Named turns come first, each shown by rows before and after it. Which turns, in which order, take the first row of each pair that follows to the second? Write the first one first, as in the answered first pair.
nupug (before => after):
[  0.7 -15.1 -44.3  24.5 -26.2  37.4  55.2 -21.7 -12.4 -17.9] => [ 15.3 -22.0 -19.4 -43.4  -5.5  43.2  36.2 -42.7 -21.3  20.8]
[  2.8  28.0  31.4  19.2  -9.6 -24.2 -14.5   6.8 -12.2  -0.9] => [ 18.4  22.9  24.9  19.3 -22.0 -28.3  -5.7  -2.9  -2.9  -8.1]
[  3.7  11.8   3.6  24.3 -16.6  18.9   7.5  17.6 -10.8 -19.0] => [ 30.3   2.1   7.7  -7.3 -22.3  12.0  10.4  -5.4   0.8 -11.4]
lup (before => after):
[  9.9  18.1  22.4  74.5  -6.3 -49.1  -9.6  23.9   7.0 -26.6] => [ 20.9  10.0  17.1  71.3 -16.6 -52.0   0.5  14.5  20.5 -30.3]
[-21.7   2.1 -16.8   5.2  -6.8  23.8  26.5   6.7 -16.1  -2.7] => [-22.9  11.9  -6.9   3.0   0.1  22.9  15.6  18.4 -25.0  -1.2]
[ 21.2  10.6 -19.3  10.7 -19.7 -34.1   5.5  -2.1  16.2 -16.7] => [ -7.2   4.1 -30.5  13.3 -14.8 -29.5   7.9  -6.6  19.7 -15.4]
rif (before => after):
[ 45.6   5.7   2.6   0.1 -14.9   2.6   6.5   6.6   8.4  -6.3] => [ 44.1   6.1   9.4  -0.9 -11.0 -10.7  -6.1   8.4  16.2  -1.6]
[-31.1 -38.7 -17.1 -22.2   8.6 -47.1 -33.4  -9.7  44.3  34.3] => [-57.4 -26.7 -20.1   4.4  18.6 -37.8 -39.3  13.5  31.1  29.0]
[-62.9   9.5 -20.1  19.6  27.6  52.5   4.1  13.1 -28.1   9.9] => [-34.0  -3.4 -28.8   1.9   9.0  70.1  35.5  -9.7 -31.4   4.0]
[-48.7  17.6 -16.6  -7.6  -2.0  40.8  25.6  -8.4 -18.6   4.5] => [-27.6   9.0 -18.0 -27.0 -12.6  39.1  36.7 -27.2 -10.5   7.7]
taves (before => after):
[-18.0  10.1  -3.2  34.4  -3.1 -20.5  -8.3  27.5  12.4 -13.9] => [  6.5  18.1  -5.5  24.2  -8.7  16.8  21.9  24.1 -13.1 -19.9]
[ -4.4   5.9 -11.3  14.3 -14.9 -10.9  10.6  -2.6 -13.2 -35.2] => [ 19.4   9.6  -1.6  -9.1 -15.7   2.1  15.8 -10.6 -23.3 -26.0]
[ -1.5 -20.2 -20.0 -36.4 -29.1  64.2  63.3 -37.2 -26.1  17.7] => [  5.5 -32.3  13.4 -75.9 -10.1   8.0   5.4 -50.6   5.9  58.6]
Now pairs of rows:
Each pair is 2 to 3 turns apart.
[ -1.4 -22.6 -12.9 -24.1  -0.1  22.0  19.9 -16.1 -33.9  -6.1] => [ -2.2   1.2  16.1 -16.0  20.9  11.5 -10.1  15.8 -42.1  -0.3]
rif then nupug then lup
[-35.1 -12.0 -41.9  30.4  -0.5   4.4   7.7   3.0  14.3  -2.9] => [ -0.1 -28.0 -30.8 -23.3  -5.0  11.9  13.5 -30.7  16.0  18.4]
rif then nupug
[-14.9 -34.1  -1.2 -37.9   2.7 -21.1 -14.3 -28.3  24.4  29.2] => [-55.2 -19.4 -29.8  25.8   3.7  -3.6   2.8   0.9  13.0  -2.7]
rif then taves
[ 21.0 -26.7 -17.2  23.1 -27.5 -26.9  17.8  -7.7   4.8 -14.1] => [  3.2 -17.8  15.1 -23.4  15.8 -28.2 -25.7  -0.5 -12.1  26.9]
nupug then rif
[-25.0   6.7   5.8  13.9   2.3   3.8  53.3  40.4 -25.7   6.7] => [-20.9   6.2  35.4 -17.7  23.3 -19.8  18.1  37.8 -18.8  30.7]
taves then taves then rif
[ 30.3  -0.1  12.0 -56.0   8.5   9.7   0.0 -31.2 -15.0  13.5] => [-17.4 -20.5  -7.2 -52.4  18.0   0.4  -8.2 -39.5   3.1  24.9]
lup then lup then rif
[-30.8  -0.3 -20.8  27.3 -17.8  -5.9  30.3  -1.0  18.2 -33.9] => [-11.6 -20.3  -5.3 -24.4 -12.3 -28.0  11.5 -33.7  37.6  -7.2]
nupug then taves
[-50.9  -7.2   6.3   2.8  29.5  -5.7 -57.9 -22.6  -5.2  42.0] => [-12.9 -21.1 -42.2  56.5 -37.3   0.7  11.9 -37.9  17.1 -17.5]
rif then nupug then rif
[ 17.8   5.7 -13.7  22.2 -37.8 -43.1  17.6  -2.3  22.1  -9.2] => [ 16.0  36.2  31.4  -4.4   1.8 -30.9 -17.6  28.2 -15.0  17.9]
nupug then nupug then lup
[ 63.6   5.6  28.1 -17.5 -31.8   3.9  22.3 -29.9   2.3  -9.3] => [ -2.6  31.7  55.2  -9.6  24.8 -11.2 -41.8  16.0 -18.5  23.1]
rif then nupug
[-18.4  -2.2  15.5  -1.5  30.1  -6.7 -24.8   8.3   3.7  21.9] => [ -7.7   4.5   5.2  38.4  10.0 -16.0  -9.1  19.5  14.2  -5.1]
nupug then lup
[ -2.7 -22.5   2.5 -36.7   5.0 -11.9   0.7 -33.6  14.0  12.3] => [-29.3 -11.6 -21.2  31.1  -9.1 -15.7  16.6  -6.3  15.7 -21.1]
nupug then nupug
[  6.6  43.9   8.3  -1.5  10.9  17.4   9.0  26.3 -22.0 -14.3] => [ 17.6  19.3 -17.9   8.3 -18.3  11.8  37.7  -3.0   7.9 -29.3]
nupug then lup
[ -2.0   6.0 -12.2  55.3 -44.3   2.4  10.8  -3.5  33.6 -12.3] => [ -1.5 -14.0 -24.9  13.1 -46.3  23.4  28.0 -39.1  29.4   4.8]
taves then rif then lup
[-24.2   0.9   8.4  40.8  19.8   2.4   2.0  38.7   3.2 -30.3] => [ 29.6  -4.5  14.3  -0.8  11.7  37.7  34.8  10.4 -22.6 -26.6]
taves then rif
[-59.9   5.8   6.9 -12.3  43.3   8.2 -36.5  21.6 -24.7  32.3] => [-54.2   3.1   5.7 -24.8  44.6  22.4 -27.4  13.4 -38.7  34.1]
rif then taves then taves
[-14.6  -9.0 -25.7  11.5   2.0  33.3  31.1  -2.6  -9.3 -25.4] => [-17.4   5.2  -1.9  -7.4  23.8  40.6  12.9  12.3 -28.6  -9.9]
taves then nupug
[ 13.2   5.0  37.3 -18.9  11.3 -18.8 -26.0  -3.4   3.4  17.6] => [-34.5   6.2   2.0  40.9   5.3  -7.5  -8.6  15.6   3.6  -8.9]
taves then rif
[ 12.8  18.1  15.6   7.4   0.8  39.2  16.4  26.9 -54.9   8.7] => [ 18.4  12.4   9.6  10.9  -6.7  44.1  24.8  21.7 -52.5   3.4]
rif then nupug
[ 16.1  -3.9 -24.7  17.8 -34.3 -17.2  40.8   0.2  45.1 -20.8] => [ 47.2  -1.3  -2.6 -14.8 -29.2 -27.0  26.5  -6.0  46.0  -4.5]
taves then rif
[  9.0 -11.8 -11.9 -27.3   7.4  22.2  -1.3  10.6 -19.6  -1.2] => [-16.2  -4.6 -12.2   6.5  15.2   9.2 -12.6  33.7 -15.3  -7.3]
rif then rif then nupug
[  6.1  -9.4  -5.4   8.3 -17.9 -12.1   8.8 -13.5  29.0 -10.6] => [-19.9  -8.8 -20.2  15.9 -11.0   4.0  13.7 -11.9  16.3  -8.7]
taves then lup
[-28.2  -7.8  15.3 -32.1  26.9  -0.9 -27.6 -19.1  -1.4  24.7] => [-44.3  -2.7   7.9  11.3  19.4 -25.1 -35.2  -0.4  12.8   5.4]
lup then taves
[-20.1 -24.0  -4.8 -14.4  -0.4 -21.1 -15.6 -21.3  20.3  10.4] => [-42.9  -9.6  -1.9   2.6  11.4 -12.0 -25.6   1.8  -0.1   8.4]
lup then rif
[ 13.2  15.3  24.9  -1.5  11.8 -18.0  -9.5  19.7  -3.5   9.1] => [ -1.2  -2.8  12.4 -24.5  17.6  -8.6  -4.8  -4.4  -3.4  23.5]
lup then lup then nupug
[-21.1   3.7  23.5  15.3  11.6 -62.7 -52.0  10.2  34.6  -2.7] => [-19.2   7.6 -30.3  56.2 -23.9  11.8  32.0   8.5  -4.5 -52.0]
taves then rif
[-46.9 -25.9 -15.8  21.8  -7.3 -29.6  -7.8   0.8  23.6   3.8] => [-36.3 -31.3  -2.3 -21.5   7.8 -27.6 -25.1 -13.2  15.2  27.1]
nupug then nupug
[ 40.9 -14.2  -3.1 -39.8  -5.3   2.0   7.6 -37.5   4.3   2.8] => [-49.4  -8.4 -10.5  -7.8  31.4  -3.5 -29.3  -5.2  -3.6  14.7]
lup then rif then nupug
[  1.6 -28.2 -32.8  -5.9 -21.0  -9.1  15.3 -26.8  20.2  -9.5] => [-45.0   1.6 -20.1  25.8   9.3   4.2  -6.7  18.2  -5.9  -9.1]
nupug then lup then nupug
[-33.6  11.9 -11.6  32.5   9.4  30.7  24.2  22.7  -9.2 -28.6] => [-26.3 -20.6 -29.9   6.9  -9.8  26.0  37.0 -19.2  14.5 -19.6]
nupug then lup
[-32.5 -11.6 -31.9  15.1 -17.0  17.6  42.4 -23.0  -5.3 -15.0] => [-33.6  30.6  16.7  14.3  21.1  19.8   2.1  26.9 -37.8  -2.9]
lup then lup
[-49.8  17.2   8.9 -13.5  25.1  -4.0 -25.1  -7.3   7.7 -15.0] => [-38.6  18.3 -11.4  24.2   1.4   8.1   3.1  -2.8   7.8 -46.0]
nupug then lup then rif
[-12.6 -16.9 -30.9  -7.8 -14.1  28.8  29.5 -23.9  -4.2  -4.1] => [  0.9 -24.5 -10.9 -27.8 -11.0 -11.6  -1.1 -36.8  26.1  14.4]
rif then rif
[  9.6  -2.4  28.7   3.3  35.7   4.9  21.4   7.0 -17.0  26.1] => [ 11.8 -24.3  -1.0  23.9   9.0  -3.4  48.0 -13.4   6.8  10.2]
nupug then nupug then lup
[-15.7  -8.3 -20.0  10.6 -13.6  -9.1  25.5 -13.7   5.3  -0.5] => [-27.9  10.0  -5.2  -2.7  11.2   8.5  10.3   0.2 -21.4   9.4]
taves then lup then lup
[ 53.0   2.3  49.1 -63.2  -9.7   5.4  -4.9 -18.3 -13.7  59.6] => [ 21.4  12.4  -6.8  79.1 -60.9  -7.6  42.1  22.6  14.5 -22.8]
nupug then nupug
[ 81.2  -0.3  30.4 -13.6  -6.7 -55.8 -35.5  22.9  15.5  13.2] => [-41.0   6.9 -14.3  66.2  17.0 -31.9 -32.9  61.6  -0.1  -4.2]
lup then nupug then nupug
[-66.3 -54.1  -4.1  43.9   7.1 -63.7 -28.8  -9.0  66.3  -5.9] => [ -7.9 -53.2 -45.2  42.2 -36.7  31.2  75.4 -37.6  16.8 -47.5]
taves then rif
[-20.4  16.2 -20.6  16.5  -7.2 -18.7 -22.0  24.8  14.4 -16.1] => [  5.9  32.7 -16.6  14.1 -13.2   9.7  -4.9  30.8  -7.0 -28.4]
lup then taves
[ 38.3  -3.1  18.2  23.9 -28.4 -12.2  33.6   5.4 -10.1 -41.6] => [-31.5 -15.9   7.5  45.6  -8.1 -43.0  -4.2  14.6  10.7 -29.1]
nupug then taves then taves
[ 18.4 -28.3 -56.0  32.0 -35.1   1.5  57.0 -19.4   5.9  -9.0] => [-23.5   2.3  14.2 -26.4  52.8  -4.4 -33.9  18.6 -34.6  58.4]
taves then rif then nupug
[ -5.2 -25.4 -17.6 -24.2 -10.5   8.0  12.7 -22.0   5.0  15.2] => [-30.4 -21.4 -11.8  -8.9  -1.2 -16.2 -14.2  -6.1  15.2  22.8]
taves then rif then rif
[ 26.6 -18.8 -33.6   5.2 -28.0   6.1  44.2 -20.4  -3.7  -1.2] => [ 36.4 -18.1   3.0 -28.0  -7.2 -36.5  -4.3 -22.0  14.5  30.3]
taves then rif
[-14.0  15.5  -3.2  34.5  -9.1  20.6   5.5  11.0 -12.8 -28.1] => [  4.8  20.0  34.4 -15.6  11.6   0.8 -32.4   5.6  -8.1   6.4]
taves then taves then rif
[-47.3 -13.9 -26.8  -3.7  19.9  22.7  22.5  -2.4 -20.9  11.0] => [ 52.1  14.6  21.4 -24.9  -1.8   8.6  21.0   6.3 -23.3  -1.9]
lup then lup then lup
[  6.3   1.4   0.6  -6.3  -7.2 -46.8 -12.2 -21.2  28.6   7.1] => [-17.8  -8.0 -19.6   7.3 -12.5 -35.5  -0.5 -26.3  27.0  -0.4]
taves then nupug then taves
[-43.6 -14.1 -17.8   0.5  12.5  10.4   0.2   3.9 -29.0  -7.9] => [-19.6 -25.4 -30.0  -5.5 -11.0  16.1  20.1 -15.0 -18.5 -19.1]
rif then nupug
[ 76.9  26.0   5.3  13.5 -45.2 -13.4  26.4  -6.5  16.3 -31.2] => [-55.3 -13.2 -62.6  44.0 -20.5   7.6  29.0 -17.2  20.7 -17.6]
lup then lup
[ -5.1  20.9 -13.9  22.8 -51.3  26.6  26.4  20.9  -4.0 -23.5] => [-42.6  17.0  20.7 -19.1  -1.8  -6.0 -42.1  27.8  -1.0  27.6]
nupug then taves then nupug
[ 20.0   8.2  28.8 -10.3   2.0 -31.3 -28.5  16.2   4.3  15.5] => [ -2.0  11.9  28.5 -10.9  17.1 -19.4 -34.6  20.4  -4.2  20.0]
lup then nupug
[-43.1 -23.1 -33.9 -25.5  15.1  52.6  28.9  -4.6 -34.6  -2.2] => [-43.2 -21.7 -18.4 -44.8  23.4  45.6  14.9  -3.7 -37.5  10.8]
rif then lup
[  9.2  11.9 -14.4  23.0   8.1  31.1  16.6  17.6  -5.0 -11.6] => [  5.9  13.0   0.9 -10.6  23.8  35.6   1.4  11.1 -17.0  10.9]
taves then lup then nupug
[-21.4 -11.9  -8.3  13.2  -1.2 -23.8 -12.9  -5.1  21.5   7.4] => [ 12.1 -17.5 -11.4 -15.0 -12.6   2.7  14.6 -24.4   6.5   4.1]
taves then nupug
[-33.8  10.6  -0.5  24.5   6.2  15.5   1.6  16.1 -34.8 -16.9] => [  9.9   5.1  11.9 -22.0   6.2  32.1  13.1  -6.9 -46.1  -0.7]
taves then rif
[  2.7   1.8  -1.0  46.5   0.5  -8.1 -15.8  25.3 -16.6 -12.0] => [ 20.2  -6.4  22.8  -6.3  10.2 -19.9 -36.0   4.3  -9.8  17.0]
nupug then rif then nupug
[-44.6  -9.4 -13.7 -28.8  16.6  54.9  -4.2  10.4 -31.5  18.0] => [-44.8 -10.8 -35.6  13.1  -7.7  53.7  23.4  15.7 -22.4 -12.3]
rif then nupug
[ 36.8  15.4   0.1  -8.9 -15.7  19.8  10.6   5.6   7.8 -23.1] => [  8.2  -2.6  -4.1   1.1 -14.2 -23.3 -15.6   2.0  43.8 -14.7]
taves then taves then lup
[ 28.9 -22.4   6.3 -33.7   2.2  -1.9 -16.8 -18.4  -3.3  28.7] => [-21.0   5.5  -0.3  13.4  22.6  20.4 -17.5  24.4 -30.1  12.1]
nupug then taves
[-26.3 -17.9 -32.7  28.8 -16.7   0.7  15.0  -0.8  14.7 -10.9] => [ 15.3 -16.0 -23.9  -8.1 -20.2  26.4  33.4 -15.4  -3.5  -5.3]
rif then taves
[  7.6 -16.8 -33.8 -38.8 -29.8  31.5  35.5 -29.4  -3.4  -2.8] => [-21.4  -7.9   5.8 -30.5  -0.7 -46.8 -46.5   5.2  32.7  23.6]
rif then rif then rif
[-40.4  14.6   9.3  37.9  31.0  12.4 -23.9   5.6  -3.1  17.2] => [ 44.7  28.9  26.1  41.4  -6.1   6.8   3.4   2.0   0.2 -10.4]
lup then nupug then taves
[ -5.9  20.4   9.2  38.2  -1.6 -21.6 -16.3  19.0  13.4 -22.0] => [ 47.2  15.1  16.6  -9.6 -14.9   7.0  15.6 -13.2  -0.9 -19.5]
taves then nupug
[ 15.5  -3.6  -8.1  32.1 -17.8 -27.1  14.3   1.4   7.0 -34.5] => [ 31.9 -12.5   4.8 -36.3  -2.2   1.8  18.9 -30.6 -14.6  -3.9]
taves then nupug then lup
[-16.0  -3.5 -12.3  36.8 -12.4 -10.9  -2.4  -2.0  29.5 -21.4] => [-21.3  16.1 -10.3  26.6   1.2  31.3   9.2   8.1 -11.8 -20.6]
taves then lup then lup
[  0.8 -31.8 -36.8  12.8 -36.1  -9.9  38.7 -33.7  17.7 -19.6] => [ 11.5 -30.2   8.4 -30.2 -12.0 -54.6 -17.3 -32.6  35.0  15.0]
taves then taves then rif
[-29.1 -12.5  -8.1  80.0  -0.5 -65.2 -20.3  30.4  31.1  -3.6] => [-48.7 -33.9 -37.0  77.9 -11.1 -42.6   8.0   5.7  31.8  -5.3]
nupug then taves then lup
[ 22.0   7.7   0.9  22.5 -20.8   5.4  21.7  11.8 -10.8 -21.9] => [-23.5   5.0  -5.8  28.5  -5.6  13.4  11.2  14.9 -16.0 -13.3]
lup then lup then lup
[-47.0   0.0  13.1  31.9  30.4 -25.8 -24.2  24.1  13.0  26.7] => [ 15.1 -13.6 -18.2   7.4 -12.0  35.2  62.6 -20.7 -10.1   1.0]
taves then rif then rif
[-32.5  13.3 -13.9 -62.1  16.9 -21.2 -44.6   5.0 -10.2  29.8] => [-41.5  44.4 -20.6  19.1   0.0 -27.8 -33.0  49.6 -15.3 -14.9]
lup then nupug
[-92.4 -28.7 -40.3  21.9   3.0 -51.2 -16.2   5.7  16.5  10.3] => [-24.7 -36.1 -68.9  16.8 -44.5  -8.2  61.8 -26.9   6.3 -23.8]
nupug then taves
[ 19.7  39.4  27.0  42.9   2.0  20.6 -26.2  25.4 -26.8 -12.1] => [ 31.7   4.0 -17.9  39.3 -35.8  37.8  25.9 -19.3  -9.6 -28.0]
rif then lup then lup
[-44.1  -4.7 -34.1  19.3   1.1   5.9   0.9   0.7  -0.6 -11.2] => [-42.1   9.0 -20.9  15.2  13.7  18.4  -2.2  12.2 -19.7  -5.3]
rif then lup
[ 34.7  13.3  26.2 -10.7  16.5 -14.8 -24.0  -5.0  -7.6   0.6] => [ 30.5   0.6  19.0  -1.6   8.0 -34.6 -24.2 -11.9  13.6  -0.3]
lup then rif
[-17.4 -11.6 -28.4  42.8 -16.3  -8.9  46.3   4.1  22.5 -20.7] => [ 14.4 -25.5   2.6 -54.0   5.5  -4.5  23.8 -35.1  11.2  29.7]
rif then nupug
[  7.2  -9.8 -13.8 -19.2  13.9  13.1  13.2   5.6 -22.3   7.9] => [ -2.6  -4.1  -5.2 -17.2  20.5   8.1   0.3  17.6 -23.9  10.0]
rif then nupug then taves
[ -8.7  20.1  14.5  -7.3  18.5 -10.1 -20.2  27.2  -9.9   5.3] => [-14.6  19.7  -5.4  11.2   7.3  13.0   2.4  27.2 -21.4 -10.8]
taves then rif
[-36.6 -17.0 -11.7 -14.2 -12.7  -4.6 -12.9  -9.7  26.6 -17.0] => [-29.0 -14.8  -8.1 -41.2  -5.6  19.9  -6.2 -16.2   8.3  -8.1]
taves then rif then nupug
[-38.7  24.0 -31.5  38.9  35.9  12.7  -6.1  20.5  -9.7 -19.7] => [ 55.9  23.8 -16.0  27.1  -7.7 -11.7  17.4   1.6  11.2 -39.4]
lup then nupug
[-32.2  -5.4  -0.7   3.1  11.9 -16.3 -31.8  -9.7  19.7  20.7] => [-20.0  13.2  -5.9  43.4  -6.0  -5.8  -8.7   9.8   9.5  -7.2]
lup then nupug then rif
[  3.3  14.3  15.8 -16.3  16.0  38.3   6.2   0.8 -30.9   1.7] => [ 19.0   2.8   8.8 -26.8  -1.0  32.8  15.5 -17.8 -18.9   3.3]
rif then lup
[ 24.7  24.2  -9.8  -9.4   1.8  19.1   5.2  21.9 -32.9  -7.4] => [ -2.7  12.4  -5.3   0.3  11.2 -31.9 -35.2  27.4   8.2   4.8]
taves then taves
[ 51.6  -3.2  -1.3  -4.4 -10.5 -16.6   1.7  -1.4  10.2  -5.9] => [ 24.0   7.8   9.1  15.4   3.8 -32.8 -23.1  18.2  11.7  -3.6]
rif then rif
[  9.9  -9.1   3.5 -25.7  -3.9  12.8  14.5 -21.3  -2.0   9.2] => [-24.6 -11.4 -13.9  20.3 -14.2  -3.4  12.5  -8.0  14.2  -9.3]
rif then taves then taves
[ -9.5 -14.2  30.3 -43.8  22.5   1.4 -27.1   5.5 -24.4  38.8] => [-31.8  -3.2  -8.0  61.3 -11.0  -6.9   5.7  35.9  -9.9 -17.5]
rif then nupug
[ -7.5  -1.6   1.4  16.9   1.9 -15.9 -15.9   6.8   7.2  -4.4] => [ -8.7  -8.6  -9.4  24.1  -3.6  -8.4  -3.6   3.0   7.1 -10.9]
nupug then taves then lup
[  0.5   3.9  20.5 -37.3  23.1  -0.4 -19.0  -7.5 -11.9  20.6] => [-28.2  19.4   8.7  13.7  23.4   3.7 -17.0  25.3 -19.7  -0.3]
lup then nupug
[ 45.8  20.5  27.3   8.3  -0.7 -38.3 -21.8  14.9   8.4  -3.3] => [ 45.6  -0.4 -13.1  23.9 -33.0 -18.8  22.3  -9.4  15.8 -22.1]
lup then taves then taves
[ -7.2 -28.0 -11.8 -46.9  32.6  -3.7  -8.1  -2.6  22.5  26.6] => [  3.3 -29.5 -47.0   2.5  -4.2   6.7  37.6  -3.6  27.9 -13.4]
nupug then rif then nupug
[-41.5 -11.5  -2.2  13.3  13.6 -24.5 -29.7  14.8  13.0  12.7] => [-24.4 -18.2 -20.0  33.6 -14.4 -28.0  -7.9   7.3  26.6  -8.6]
nupug then rif
[ 27.2   7.4  42.1 -31.3  25.7   7.0 -30.9   8.1 -22.4  28.8] => [ 41.1   0.2  40.4 -27.7  10.0 -21.6 -32.6   0.8   3.1  28.2]
lup then rif
